In the rows, 100 means zero.
Each run below is a few steps of one of 6 hidden systems, one row a step.
vuno, trace 1 (10 x 22):
0: 112  69  84 109  98  99  90 105 132  59  95  90 113  93  90 104  58 109 108  21  92  78
1:  97 119  97 107  93  61  86  85  94  98 135  57 104  83  66  94  35 114 134 115 120  76
2:  96 128  99 118  75  87 116 102  61 134 105  95  60 112  77  85 119  82 120 169  95  98
3: 111  98 118 108  91 108 109 116  73 117  79 142  86 129 113  92 185  87  90  80 100  94
4: 114 107 111  82 127 109  92  94 104  70  83 120 147  74 138 122 119 107  80  40 134  89
5: 104 107  67  80 117  86  94  73 122  53  75  82 115  62 103 116  36  92  83 122 114 105
6: 102  77  91 112  87  66  90 109 121  89  98  85  75 111  49  66  72  79 100 150  50 112
7:  84  74 145 118  74 100  85 121  78 123 147  97 114 118  77  54 144 105 111 103  79  92
8:  78 113 127  74 105 123  99  78  67 131 123 106 123 103 144 109 140 128  86 101 148 100
9: 104 117  76  73 140 121 115  89 127 105  61 115  91  98 147 145  97  95  72 114 106 134
fusav, trace 2, 10 rows:
0:  72  72 107  96  71 165 117  79  99 114 110  83 122  86 141 104  95  95  88  72 132 123
1:  77  72  85  61 142  88  67  76  94  95  87  88 136  92 133  88 132 108  76 113 147 118
2:  92 134  68  88 122  95  82 126 130  68  58  89 142  78  88  87  93 112 116 145  77 115
3:  82  88  91 100  61 147 120 130 115  77  74 126  93 119  79  71 110 129  92  97  44 113
4:  91  58 124  90 129 101  87 118 120 137 133 112  88 150 106  99 137 128  92  67  68 110
5:  95  96  71 101 159  90  97 109  98 140 142  71  69 107  98 131  80 102 128 136  81 112
6: 100 115  66  96  75  81 127  74  99 113  64 104  31 118  79 107  59 103  99 131 115 111
7: 100 118 122 111  48  67  87  96 115 131  76  94  94 131  80  72  99 123 122  58 140  81
8:  96 100 102 117 100  84  85 109  43  96 146  83 114  93  80  79 122 109 141  86 112  49
9: 142 110  98 105 122  64 109  90  66  54 111 132  76  92  86 119 101  69  76 117  76  62
bimun, trace 3 (10 x 22):
0:  81  31  98 107  67 102 100  75  84 127 119  83  60 141  98  74 105  89  91  77 115  97
1: 107 131 113 106 108  72  88  71  90 135 141  58 103 107 134 129  77  77 111 131 132  71
2: 105 167  85 109  67 143 137 104  95  87  68 110 100  72 113 126  78 102 112 124 100  98
3: 109 109  95  82 107 113 105 122 127  91  64 143  93 145 116 109 133 142  87  56  70  90
4: 101  75 112 112 147  90  62 144 111 100 129  86 148  91  93  83 142  91 125  83  71 100
5:  98  62  72 127 104  97 118 104  56  96 111  95  58  63  49  84  89  70 128 102 105 115
6: 122 106 135  96  75  45 108  60 103 125  99 115  51 119  83 107  74  88  71  92 136 102
7: 101 129 137 103  54 112  91  81 117  95  84  82 156  91 148  94 108  66  75 116 127  92
8:  86 101  30  83 116 140 106  97  85  62  59  95 111 102 143 114 114 108 103  97 109  79
9: 107 120  82  74 168  63  80 122 126  96  92 113 101 102  75 115  88 152 112  99  82 107
Doz, trace 4:
0: 110  79  89  85  76  62  91  47  92  70  65 101  87 108 112  82  93  67  52 119 141  87
1: 119  93 133 103 102  66  65 102 132  90  74 105 146  84 105  88 122  84  91  41 135 102
2:  77 105 110  70  97 130  95  88  97  54  90 106 161  51 109  84  92 122  72 115 117 121
3:  82  83 105  54 118  65  69  86 122  99  81 113 104 137  98  69 120 139  61 130 103 116
4: 104 112 157 103 114  98  90 144 131 116 103 128 130  94  76  85 134 112  99  96  64 137
5:  75  90 122  81  95 156 125 101  71  99 136 126 101 102 113  97 120 126  69 136  64 115
6:  91  98 106  84 138  91  95 106  96 158 129 107  67 157 116 119 132 136 107  97  92  98
7:  97 135 106 125 104 136 129 140 111 149 111  98  86  85  89 126  90 108 149  96  80 131
8:  80  75  59 110  66 144 133  90  77 109 113  86  47 129 102 103  75 101 109 118  76  91
9: 120  94  72 132 114  71  90 117  94 119 119  76  69 136  93 112 100  90 148  65  89  52
Doz, trace 5 (10 x 22):
0: 115  91  83 112  95  50 109  76  75 115  87  98  36 103  63  95  86  59 101 138 119 107
1: 122 102 133 143  40  93 107  97  91 107  90 101 101  93  96  86 115  53 110  49 127  79
2:  89 102  79  96  86 136  92  78  85  64  97  75 149  83 156 108 100  94  98  80 134  62
3:  99 107  51  68 147  62  72  87 125  82  49  89 110 100 111 107  91 117  97 107 131 104
4: 114 102 120 100  89  72  98 113 142  71  62 126 102  73  45  78  75  97  83  97  82 139
5:  94  60 148  93  65 107  93  84  88  65 141 110 121 103  92  63 100  96  50 110  73  90
6:  95  98 130  83 147  80  66  98  79 121 140  97 136 110 133 101 154 105  92 116 115  89
7:  92 143 107  85 121 118 117 110  99 138  67 125  99  76 107 116 129 113 105 126 126 154
8:  78  82 100  86  57 138 127 100 125 119  72 124  65 138  95  90  93 138  83  78  84 127
9:  87  77 101 110 108 118  85 133 122 106 147  80 113 133  97  96  92 138 129  63  48  75
vuno, trace 6, 10 rows:
0:  93 117  53  65 148 109 109  90 100  78  90 105  86 101 116 130  78 125  85 156  78 106
1: 115  44  94 115 130 100 112 120 111  91 123 115  58 108  72 105  93  70  87  97  35 120
2:  96  64 157 117  60 106 102  89 100 111 151  95 106  94  82  83  80 101  94  45 108  97
3:  87 145 121  92  61 100  98  66 107 137 111  70 114 117 137 113  77 114 101 119 144  83
4: 101 123  53 109 116 112 103 120 116 132  54  84  82 127 132 118 128  73 125 135  93 111
5: 101  69  68 114 123 116 104 143 102  88  65 122  92  91  73  88 134 107 129  41  85 115
6: 103 115 114  85 104  86 103  94  79  66 123 122 113  70  66 102  63 159 105  55 115  73
7: 116 140 101  96  96  77 113  68  71  86 134  92  78  97 104 128  56  88  85 161  93  65
8: 119  73 102 131  86  84 105  95  91 120  92  98  60 122 106  94 136  20  85 128  86 108
9: 101  82 138 112  74  96  83 111 118 114  71 111 132  94  99  71 147  83  97  41 134 118
fusav, trace 7, 10 rows:
0:  89  79 144 106 118 113 105 126  94 155 123 119  96  93  83  91 149 102 108  89  95 152
1:  87 137 106  74 131 105 109  88  73 132 141  99  89 113 124 126 103 132  95 163  98  99
2: 106 125  46  92  84  97 104  82 123  93  58  82  76 142 134 123  71 102 100 113 103  66
3:  97  77  71 115  83  95  94 111 120 100  58  90  96 101  79  82  92 111 136  22 128  98
4:  90  73 128  95 116  70  87 104  68  91 141 112 107  69  40  67 102 133 111  84 108 105
5: 119 116 133 103  96  66  94  94  90  85 137 106  94 111  87  94  96  77  73 172  55  82
6: 127 119 102 140  68 121 123 112 115 119  84  97  75 125 132 126 114  37 103 103  75  91
7: 100  97  99 103 108 132 126  93  79 133  95 113  86  83 127 133 116 104 115  34 153 112
8:  87 108 103  60 130  77  82  64  85  83 121  91 128  69 105 109  66 142  87  97 152  92
9:  97  99  80  99  70  82  76  90 121  43  77  70 134  93  93  67  67  78  84 142  87  80
bimun, trace 8 (10 x 22):
0: 128 106 106 147  55  92 118  97  73 113  86 103  70 108 102 104 119  46 120  64 124  71
1: 139 140 105 114 100  67  97  88  89  96  66 111 104 100 130 125 126  65 104  68 146  65
2: 124 137  83 105 112  89  91 114 105  65  32 117 136  63 109 104 130  73 105  92 127 103
3: 110  80  65  86 119  71  82 107 111  51  35 124 107  91  75  71 121 100  88  86 105 108
4:  98  65 105  79 123  43  60  86 102  66  99  98 123  85  64  58  97 105  78 112 113 106
5:  77  69 104  77  89  88  94  60  74  75 109  90 107  65  78  65  77  94  65 151 128 125
6:  79  86  98  58  91 104 106  46 104  96 104  96  81 113 119 103  64 115  46 147 116 118
7:  75 110 105  68 101 129  92  85 142  99 118  76 131 113 137 115  59 133  73 136  81 108
8:  60  95  75  85 102 161 109 121 110 102 123  84 112 110 109 101  78 156 119 107  60 103
9:  81  92 101  98 121 117 109 125  97 142 150 101  70 135  83 107 101 152 129  97  57 101
sadag, trace 9, 10 rows:
0: 116  83  51 100 113  94 120  77  86  94 104  98  35 135 113 136  75  86  94 108  83  69
1: 128 105 103 143  55  78 108  99 126 104  83  81  78  94  77 105  57  56 124  61 110  88
2:  80 113  85 116  70 110  98  92  47  93 116  68 125  68  91  77  97 108 142  92 146  66
3: 112 115  79  84 116  49  71  72  78  74  79  92 113 112 124  92 125  82  82 139 133  61
4: 122 115  84 115 112 101  97 126 127  63  43 107 128  63  96  98 114  49  97 114  80 121
5:  81  63  69  80 107 134 109 104  84  53  76 123 111  69  84  84 101 135  95  57 108 114
6:  97  99 130  56 101  63  82  64 130  80  97 113 113 101  88  91  60 144  53  94 124 108
7:  80 112 128  94  94 101 100 107 113 118 109  95 111  71  64  73  88  96  94 171  82 155
8:  77  46 106  92 105 114 101 108  75 130 102 123  76 124  91  68 166 103  87 105  96 134
9: 110 108 153  93 108 104  90 110 141 131 104 120 120 131 138 121 131 110  79  53  98 107
Kene, trace 10, 10 rows:
0:  97  91  68 109  57 107 101 103 134  98  34  93  82 145 112  78 116  73  90 120  83 104
1:  99  54  93 104 144  92  80 128  90 112  94 114 106 103  95  85 163 100 117  44 110 112
2: 101 102 103  99 132 113 117 111  70  63 139 114 108  38  61 111  65 122 110 100  81 106
3:  94 112 108  66  80  92 117  61 113  96  99 115  63 128 100 106  57 124  50 153  88 107
4:  96  99 139 101 100  92  72 106 137 152 104  85 126 142 143  97 145  82  90 105 102 112
5:  79  92  92 128  83 144 104 114  74 106 110  66 139  53 104  86 108  84 145  69 131 105
6:  98 130  48  83  95  90 116  84  76  69  69 109  73  97  81 106  66 149 120  91 126  67
7: 122 111  90 104 123  69  89 128 132  98  92 112  77 152  93 106 113  96  95 131  33  82
8:  92  31 124 121 100 119 104 109  83 120 137 100  87  97  90  80 133  54  87  99  78 132
9:  98 104 129  82 115  95 110  65  59 104 139 114 100  64 103 120  80 127  93  66 159  97
sadag, trace 11:
0: 128  83 101 102 135  47  82  94 134  97 108  93  81 121 100 113  86  52  73 141  66 104
1: 109  95 101 137  98 126 131 134  89 115  87 118  82  53  63 102 110  73 135  66  96 139
2:  84 103 102  77  70 116 109  73  62  92  99 118  94 124 117  93 113 157  90  60 141  61
3: 109 127 120  92  90  77  76  79 144  93 111  67 132 119 131 107  67  79  72 150  88  84
4:  87  67  61 125 135 119 105 128  88 110 101  79  85  67  75  95 109  60 134 129  80 141
5: 110  81  95  91 108  78  98 100  85 105  70 138  71 120  87  93 137 127 104  28 134  90
6: 110 165 144  98  66 103  96 101 129  79 104 104 150  95 114 105  75 124  89 102  93  73
7:  78  71  69  93 117 127 107  92  71  79 136  77  97  85 103  96  84  84  92 171  66 109
8: 119  51  95 105 121  60  98  86 110 122  74 115  51 114  85 102 114  62  84  67 122 130
9:  99 152 133 114  62 121 109 121 117 118  76 110 131  78  94  97 104 123 128  58 126 109
Kene, trace 12:
0:  95  74 115 115  87  89 110  95 115 162 111  89  57 112  76 101  79 105 126  50 130 126
1: 110 134 138 114  72  54  78 105  93  89 124  95 127  91  61  72  87 123 123  85 111  60
2: 111 113  81 107  75  83  95  82  67  56  82  93 108  96 104  78 111  57  80 165  95  70
3: 122  96  81  98 130 109 119  94  83 111  64 133  67 111 141 135 152  60  79  94 114 111
4: 117  91 120 115 115 135 118 127 128  96 115 122 106  83 103 136  88 104 106  23  73 110
5:  88  65 103  86  76  89  88  76 133  66 113  83 109  93  69  78  28 124  81  83  97 100
6:  98 109 102  78 124  35  62  81 123 114  78  82 110 106  88  79 101  96  88 153 131 121
7:  99 137 119 118  96 118 111 130  86 124  74 115 119  69  95  88 156  71 116 133 103 136
8:  83 103  93  89  69 161 128 102  65  72  82 135 104  97 113  94 123 140  90  66 104  86
9:  94  86  65  73 143 108  81 100 120  70 116  88 115 131 133 123  78 141  93  87  71  66

Which system made each of these runs?
trace 13 (2 x 22):
0: 115 125  80  88 112  97  99  92  75  82 105 114  94 140 137 127 118 132 101  70 104  30
1: 133 132  89 116  94  91 105  98 130  61 101  83 104  91 111 132  42  61  92 122  62  71
 -> sadag
trace 14:
0:  78  91  41  86 119 113  78 102  89  72 106  67 122 127 128  93 105 131 120 106  90  53
1:  96 133  93  84 151  84 106 117  76  99 131 116  89  75  60 112  83 153 125 127  86 104
 -> bimun
trace 15 (2 x 22):
0: 115 121 114  57 119  63  84  78 133  70  62 134 112 111 111 107  95 129  50  99 115 102
1: 100  84 156  82 110  91  85 104 158  99 111 113 131  84  88  94  80 107  62  90  82 146
 -> Doz
trace 16, 2 rows:
0: 119 133  82 118  85  83  99 141 124  78  68 113  90 125  65  85 103 105 122 119  42  80
1: 116  83 135 104  93  84  92 111  70  58 134 132 111  97  71  80 119 115  90  59  77  59
 -> bimun
trace 17:
0:  79  71  74 104  75  83  86  89 102  80  73  70 108  68  58  50  76  79 106 135 119 129
1:  88  90  94  69  70  64  94  49  85  83  97 100  72 131  90  77  70 128  64 131 125  76
 -> bimun
trace 18 (2 x 22):
0:  95 106 109  88 125  94  91 119 133 142  50 120 101 116 109  95 151  96  92 110 109 157
1: 108  70  71 124  88  88  77 120 131  70  88  67 111 119  94  73  98  53 104 123  49  84
 -> bimun
trace 19 (2 x 22):
0: 120  81 110 109 135 127 128 102  74 106 118 132  74  88 127 138 137  50  73 104  80 119
1: 104 105  86  98  86 138 134  86 119 119  69 114  71 109 135 141  80 102  94  46 124 113
 -> sadag
trace 20 (2 x 22):
0:  85 112  51 113 117 112  79 122  71  99 102  63 130 109 126  93 134 107 155 101 109  56
1: 105 100  39 120 120 114 130 116  62  98 103  97  45 103  82 121  91  95 140 113  75  84
 -> Kene
trace 21:
0:  99 131 106  97  81  86  72 123 154  80  55  90 150 101  91  68 103  98  97 133  78 113
1:  76  48  88  90 135 125  90 128  84  70 121 109 125  75  74  70 126 115 101 105  62 123
 -> sadag
trace 22:
0: 115 105  94 107  86  95  96 108 165 107  37 101 105 110 113 110  89  88 102  39 118 115
1:  85  65  85  93  96 132  98 105 118  41 105  93 134  65  85  86  57 117  92  72  76 104
 -> Doz
trace 23, 2 rows:
0:  90  84  75  82 145  73  91 104 119  85  79 100  97  56  50  91  63 121 111 104 111 146
1:  94  90 136 101  50  71  99  91  92  82 104 115  89  99  39  46  89 108  81 129  88 105
 -> Doz
trace 24, 2 rows:
0: 123  68 119 105  87  90 114  58  69  73 140 107  72 102 113 114  83  56  52 107  95  73
1: 133 109 129 104 114  71  98  65 120 116 104  98  93  97 140 145  80  55  71  77 135  99
 -> Kene
trace 25, 2 rows:
0: 119  99  87  77 115  33  81  65 108  66  72 109  89  96  78  98  65 115  79  82 139  82
1: 132 129 121 110 121  66  88 124 137  89  74 115 117  86  90 103 115  54  85 144  65 125
 -> Kene
trace 26 (2 x 22):
0: 102  93  44  98 147  95 100  80  87 107  91  68  88  85 135 138  88  63 115 113 137 100
1: 112 122  50 111  95  74  99 113 124  96  24  97  78 104  77  96  91 101 136  76 118  98
 -> sadag
trace 27, 2 rows:
0:  98  56 125 112  92 111  82 106 106  57 146  81 144  83  93  76  86  75  79 105  53  91
1: 104  73 107  85 162  85 105  78  68 114 128 112  82  55  95 126  98  88  89  92 140 136
 -> sadag
trace 28 (2 x 22):
0: 107 118 118  88  42 119 122  67  82  44  87 130 108  85 102  95  74 109  56 101 107  76
1: 123  98  95  94 111  48  65  78 128  89 101  76 105 146 133 106  92  72  72 125  90  59
 -> vuno
trace 29, 2 rows:
0: 112  40  85 116 121  86  99 113  64  78 125 113  69 109  72  82 132  70  97  93  62  86
1: 137 120 139 110 134  66 115 113 117 128 110 133  68  89  78 133  96  72  88 107  78 131
 -> fusav
trace 30, 2 rows:
0:  65 104  97  87  85 115  77  88  67 100  99  72 156  83 124  67 131 119 114 106 156  88
1: 105 111  65  82 130  92  81 112  79  39  73 115 136  93 106  86 136 112  89 126  86  72
 -> fusav
trace 31 (2 x 22):
0: 136  94  78 103 104  74 114  76  68  49  65 132  74  77  92 109 101  62  74  87 121  81
1: 126 126 156 116  80  88  96 107 140  86  96 112 140  62  89 104  77  83  91  59 106 111
 -> fusav
trace 32, 2 rows:
0: 116  99 149 117  91 116 123  95 118 129  97 117  97  65 106 124  97  59  84  63 123 147
1:  96  75  74 118  70 114  94  98 136 119  48  73 101 122 137  95 112  58 108  62 128 107
 -> bimun
trace 33, 2 rows:
0:  97 131 116  83 123 116 110  88  57  96 117 117 130  55 120 125 112 129 105  71 152  92
1:  98 140  69  67  99  94 107  73 110  86  61 106  86 127 127 116  86 115  68 164 102  94
 -> sadag
trace 34:
0:  97 121 113 104 132 128 118 127 131 135 132 100  96  90 101 145  68 131 128  69  78 125
1:  92 102  68 118  65 154 141  97  86 100 112  91  62 102 104 125  56 108 123  81  87  85
 -> vuno
trace 35:
0:  80 141  91  85  74  82  90  83 106 141  59  86  99 133 121  87 119 126 113 120 154  99
1: 106 148  83 100  94  98  89 118  98  73  80 101 123 124 117  92 128  98  99 168  60  70
 -> bimun
trace 36 (2 x 22):
0: 106  73 129  98  85  90 126  89  95 100  97 140  50  90  50  85  89  84  61 123  79 147
1: 103  57 142  96  69  93  87  66 131 104 123  85 108 128 131  97  83  68  50  83 105  96
 -> bimun
